Rotation paths and how fast each direction turns (degrees per step):
Each turn is a multiple of 5 degrees from 10 to 175, or 0.
Each row of a path follows its step; steps can be skipped.

step 0: [ 30 -22   9  52   1   1  22  15  35  54  22  18   5  -3  -3  13  10   9
   6  10   5  -4   4   9 -18  -9 -18  38  17 -18  32  -3]
step 1: [ -2 -17 -13  -8 -13 -38  48  26  29   0  -8   5   7  24  13 -28 -37  17
  39  -8  13  15  -6   5 -19  -2  -7 -11  11  -4  48   3]
step 3: [ -1 -51 -10  10  29  -1  -3  -1  24  38 -29 -18   7  11  -2 -43  13  28
  16  12  12   6  15   9 -13 -14 -14  -2  -7  -4  51  -1]
step 4: [-18   3 -25   1   1 -18  56 -14  -2  15 -49   4 -26  -1  -2   3   6  -5
  37  13  37  14  12  23  12  27 -12 -31   4   1  13 -15]
step 5: [ 35  -5   5  14  43  -9  15 -26   6  49 -13  29 -17  -6  17 -18  53   2
   7   3  -3  22  31  -6  -8  13   4  18  -5   7  22  -5]
step 6: [ -3 -36 -18  14 -17  11  38  29  49  11 -43  31  -7  15   3  -7  16  12
  17  -4  29  16  17 -18  18  -4 -11   0   5  19   6   3]
step 7: [  5  28   8  17   8 -64  41  -5  -1  15 -24  43   6   0  12  -8   9 -13
  25  -7   0  13  26   8  -5 -10  -4  26  32   7 -12 -20]
step 8: [  2 -26 -31  26   5  -4  25  22  23  35  -1   3  10  -6  13 -33  24 -12
   9  -3 -13  28  -5 -41  -7 -37 -25  39 -15  -2   8 -17]
step 9: [-27 -10 -35  15 -27 -64   8   8   3   5 -46   0  16  24  -7  15   9   4
   4   5  23  22   7  10 -16 -11 -34   7  21   0  19  -2]
[ -2   1 -10   6  -8  14  13  -3   8  11   4  -3   5  -4  -4  -4  -1   2
  -4  -4  -1  -1 -14  -5  12   6  -4 -10   2  -3 -13  -9] -> 170
[-11   0   6  -7  -6  11  -3   0   3   9   6   0   9   6  10 -18  -3  -7
   1   1  -7  14   5   3  -8   2   9  -2   0  10   4  -1] -> 155
[  7  -1 -10  -4   0  -8  10  -3  -9  -6   6   8  -5   0   7  -6   2 -13
  -9   0  -8   4  -5 -11  -3   9   1  -5 -17  -7   5   7] -> 115
[ 14   8 -11   5  -1   7  -3   0   8  -4   4  -1   0  -2   7  10   4   6
  -2   6   8  15   3  -2  -4  10  13  -4  13  -1   4   7] -> 65
[  0  13   1   6   0  -4  -1   0 -15  18  12   5   7 -12   0  -1   9   3
   4   1  -1  -6  10   1   4  -7   3  -6   0  -5  -3  12] -> 140

step 0: [ 32 -22  16  -9  23  -2 -10 -19   1 -17  60   1 -29 -20  -4  26   8 -10
  33  20 -11   3 -16  14  -6 -28  -8  -9 -15  -4   6  -5]
step 1: [ -1 -12   6  44  44  -2   9   1  15 -28 -26  16 -10  -3  -3 -22  -7 -33
  -3   3   5  11   7 -26 -12   2   3  12 -47  14  15 -22]
step 2: [-14 -29  35 -13   4 -18  55  20  -9 -17 -11 -23   2 -10   2  -7  -6  34
 -21   7  -4  18 -18  20 -14   1  22   9   4 -14  29  -2]
step 4: [ 18   1 -14  -5  25  13   1  -4   3 -21  -7 -17 -15   7  24 -35   5 -11
  -8 -45 -22  -5  -5  10 -20  17 -20  43 -27 -19 -30   5]
step 5: [ 10  -5  -9  12  -9  11  33   2 -25   8  20 -20 -37 -31  19  13  16  -8
  20   9   4  38  -9  44   2 -30   1  -2 -28  -7  15   9]
step 6: [  0 -10   5  33  30   1  13   9   9 -25  36  17   5  -9  -7  23 -15 -42
  22  25  -7  -5  15 -27 -39   8  23   3  -8 -18  -2   6]
step 7: [-16 -26  25   6  33 -31  19   6  18  -2 -33 -21 -25 -10  -8 -23  30   6
  -2  -6  -1  -6 -41 -30  -7   5  -5  18 -12 -22  13  -3]
step 8: [  9 -50  39 -17 -17   5  40 -23   0   8 -10 -22 -15 -24   4  23 -17   6
 -18   6 -14  13  30  14 -10  13 -17 -16 -14  17 -12  -9]
step 9: [ 10  21  25  25  31  14   2 -11  15 -34  28 -10   2  -5  23 -24 -13   7
   8  -7 -42   1  21   8 -16   0 -23  30  20  10 -10  18]
[ -8   6   5   4   6  -5  -3  -2   5   2   5   1  -5 -11   1  -5   7  13
   4   7  -1   3 -11   1  19 -14  -5   9   2   3  -1  11] -> 160
[  1  -6  -1   8   1   4   1  -5   5   9   3   4   7  -1   5  21  -9  -2
  -6  10   8  -1   4  -2   5  -7  -3   6  -8   6 -17  -8] -> 140
[ -6   4   5   2   7  -2 -12  -9   0   8   8  -4   3  -9   2 -10   1 -19
 -13  -2   1  -3  -3   1  -5   3  10   8   9   9   1  -5] -> 130
[ -4 -11   2  -1   8   4   2   0  14  -7 -18  -5   3  -6  -9   7   1   8
  -4  -1 -10   1   1  -1   4   2  14  -4  12  11   0  -5] -> 65
[-10   5   9   2  -6  16  -3 -14  -7  -5  -8  14  -6   4   4   0  -3  12
  -9   0   1   2  -2   7 -10   3  -4   8   7  -4  -2   1] -> 60

step 0: [-25   4  17  14  -4  31 -12 -10  -7  -7 -23 -10 -23  -6 -18   0  15  18
   9  18  -7 -19  31  34   7  11  -4  -9  -1  17 -48   2]
step 1: [ -9  20  -4   8  -6  11   6 -18  23  16   1   9 -23  16 -29 -28  21  -2
  -5   6  15 -20  39 -11 -11 -42 -22  20 -10   4  16  -5]
step 2: [  5  10   7  -3   4   3  41  -7   5  10  18   5 -39  25   2 -18 -10 -25
   7  -9  -1  35 -30  -5 -14 -28   5  -2  29  17  -9  -3]
step 3: [ 15 -29  20  30 -23   3  -5  25  -6  28  -2 -14  -3 -11 -25   8 -35   8
 -15  -2  -9  27 -22  12  -1 -15 -19 -23  14   4   2  28]
step 4: [ -5 -33 -21 -15 -13 -58 -28  -9   2   5  -8   4  -5 -22 -11   7   4  -8
  -2  -8  -5 -10  14  26   6 -24  16 -23  -4  -4  17  14]
step 6: [ 18  -3  38  -1  13  46  12  -2 -26 -13   8  14  13 -21   4   6   3 -11
 -24   3  -1 -24 -13  -4 -11  -5  30   7  -3 -19  35  -3]
step 7: [-25  -9   0  -1  -5  23 -11 -27 -42  -5 -31 -13 -18 -23   3  12  10  22
   6  16  23  24  11 -10   3  10  30  -3  24   2   2 -17]
step 8: [-24  -9 -37  24 -28  18  26 -29   8   4 -30  12  17  10  -5  10  13   1
  -8   0  12  -9  16   4   5   9 -40  -7  -2  14   4 -22]
step 9: [ 24  -1  22 -14   9   1  41 -15   7  18  -1  15 -23   9  16  -7   2 -20
  -6  -5 -15 -21  28  23 -11  -3 -10 -17 -14  33 -28 -21]
[  4  -3   8  -2   4   1  -9   4  -9   9 -10 -14 -13  -9  -7   9  -3   8
  -4   9   8  -8   2  -2   1   0   3   1 -11  -3  -5  11] -> 110
[  6  -4  -2 -11   9  -8   1  -3  -6  -5  -1   0  -7   8  -3  10   8  -5
   3   1  -3  21   9   7  -6  -2  14   4  -6   2  -4  -6] -> 145
[ -1  -8  -1   6   8  -1   7 -13  -7  -1   4 -13   6  -1  10  -8  15   9
   3  -1  -1  -1  -2   2 -14  10  -2  -5  -5   1   8  10] -> 40
[  3   7   1   2   2   8  11  12   2   2   5 -11  -2   3  -2   1  -1 -11
 -15  -9   3  -1 -10  10   2  12   8  -7  -8  10   1  -5] -> 110
[ -6   2  -4  -2  12  10  -6  -2 -17  -9  -2  -1   6  -3  10   6  -1   1
  -1   3   3  -6   0  11  13  -4  -6  12   0   5   7 -11] -> 45
[  5   3 -10   8  -9  -4  -9   4   0 -10 -12  -3   2 -11   0   6  14   3
  -9  -9   2   6   2   9   0  -1  -8  -8   8  -1 -12   1] -> 90

step 0: [  2  10 -26  33  -3  22 -18  13   5  -8 -17  10 -29  -6 -30  31  30  -8
   1   8  24  30  -6   0  15  -7  28  38  23  -7 -28   5]
step 1: [ -7 -10 -14  16 -14  23  -7   2 -27   7 -26  28   1   7 -14 -17  18 -17
  14   0 -29   2  13  39 -19  19  28   9  14 -24 -27  40]
step 2: [ -5 -16  -5  18 -20  19 -32  28   1  25 -11 -22 -31 -26  -7 -13 -11 -38
  -4   2 -43  20  -3   9  24   2  30  18 -12  10  -7   1]
step 3: [ 12  -2 -19  39 -12 -16  -7  29 -21  -8 -13  17 -23  -8 -10 -10  42 -11
  -7  -1   5   8 -20  -9  18   8  43 -26 -35  -6 -20   4]
step 4: [-29   5   6   9 -44   5   5  21 -18  12   9   9   1 -39 -18  18  41 -24
  26   4  -1   1  24  -2  17  25  12   6   7   9 -22  23]
step 5: [ 27  28 -15  15 -28 -17 -38  19 -15 -14  -5  -4 -12 -22  17  15   2 -30
  15 -11 -19  -2 -20  19  -5   5  20  34  -2   2  -2  41]
step 7: [  9 -17  -1  14  14   5  -6  38  -2 -15   9 -14   0 -17  -8  10  41  -5
  13 -14 -25  -1  24   8  27 -13  -2  23 -25 -17 -49  31]
step 8: [-28  10   2  -7   2   1  -9  35 -33 -10   2 -16 -15  21  -9   7   9  -9
  -5  -9  -7   6 -16 -23  17  10  49  21   8   3 -13  53]
step 9: [-25  -6  19   3  -2  -5 -41   8 -16 -18  20   9 -22 -33   7 -33  26   2
   8  10 -23  14 -21  25   2  11   5 -19  -7  10 -10  46]
[  1  -3  -3   4   1  -7   2  -5 -18  -3  -5  10   4  19   4   4  -1   7
  -1   1  10  12 -10  -3  -4   4  13  -5  -3   0   3   2] -> 140
[  4 -13   0   8  10   1   6   6   4   5  -2  -3  -6 -10  -4  13  11   9
  -7   8   9   1  -2   0  -1  -5  -2  -3 -19  -3   5  -7] -> 100
[  1   4  -7   7   1   3   5  -8  -1  -3  -3   0   4   5   1  12  -2   6
   8   0  -1   1   0  15  -2 -16  -6  22   4  -8  -4  -2] -> 60
[ -1  -1  -4   9   6  -7   3   9   0   8   3  -5   9  10  -1  -8  -3  -8
  13  -6  -2   1   5  -3  12 -18   4 -11  -5   0  -2  -8] -> 85
[  9   3  -8   3  -3   2   2  -7   0   3  14   9   8   4  -7  -4   6   6
 -14   1   1  -3   0  -6  18   5  -4   8  -4   7 -13  -4] -> 100

step 0: [ -7   6  11 -15  -3 -51   1  24  25  -8   6   6   7   2  28   9  -7   7
  16  14  33   9   8 -11  -6  22  12  -5 -38 -26  -8 -31]
step 1: [ 10 -30  28  10  -8  26 -21 -25 -21  44  -1  18   8 -18 -13 -12  39   8
  16  -9  26   7 -11   7  -3   7  -1 -23 -12 -18  -4  -1]
step 2: [-24  35   8   2 -14   3 -22  11  10 -26   5  12 -37  15 -24  31  20   6
   8 -11  11 -18 -32 -27  21  -6 -11   4   0   5  15 -23]
step 3: [ 53  -5   7   2 -10  21  10   5  19 -27  16 -14  14  -7  48  17  20 -18
  27 -12  15   8  -2   3  -2  -1   8  11  -2 -34  -9   1]
step 5: [-12  16 -18 -25 -25 -17  -2  28  15  -9 -13  24   1   9  34  18  19 -12
 -25 -22  14  17  15 -10 -16  -8 -23  -7 -29  19  -7 -27]
step 6: [ 21 -19  32  11  -5  -4   0   3 -48  24  20   7   9 -19  22  -8  -4   2
   9 -19  12 -16  21  11  23  10  -1  11 -30 -25  19 -22]
step 7: [ -7 -21   8  17 -34 -10 -12 -33  -7 -30 -13   3 -11   8 -53  17  35   0
   3 -11  -2  -3  14 -23  -1 -15 -24   6 -10  14  -1  -4]
step 8: [  6   4 -13 -19 -15  23  15  16  -2  -9  17 -13  -1   7  18  35  15 -39
  -7   2  30   8  -6  11  14  25   3  51   5   4  25  -3]
step 9: [ 19 -11  21  40 -18 -23  10   1 -24  -6  19 -16  21  21  18 -36  19  10
  -2   6 -29  18 -17 -21   8  12 -11  17   8  -7 -15  11]
[ -9   1   0  12 -14   3  -5 -10   4  -3   2  -7  -7   1   0  -2  -4   0
  -1   9 -13   8  -1  -2   1  -4   1 -12   1   8  10 -18] -> 140
[-13   4  -3  11  -2   6   8   7  -3  -4  -1  11  -5   6   1  13  -6  -2
   7   0  -6   7   2   9 -16   6  -3   3  -6 -14   1   3] -> 135
[ -4   3   6  -5   2   2 -13 -13 -15   2   9   0  -7  -6  -7  15   4  -3
   4  -5   0 -13   2  -1  -5  -4  12  -2 -11   2  -3  -1] -> 70
[ -3  -2  -5   9  -4  -9 -18  -3   8  -3  -6  -5 -10   8   4  -1  -4   2
   0 -15   4   8   7   5   4   2   8   6   1   0 -17   3] -> 155
[ -2  10  -6  -8   5   8 -10   6 -11  -5 -12   4   4   3 -12   5   2   0
  -5  -4   8  10  -3   1  -5   1  -4   1  15   9   1 -13] -> 125
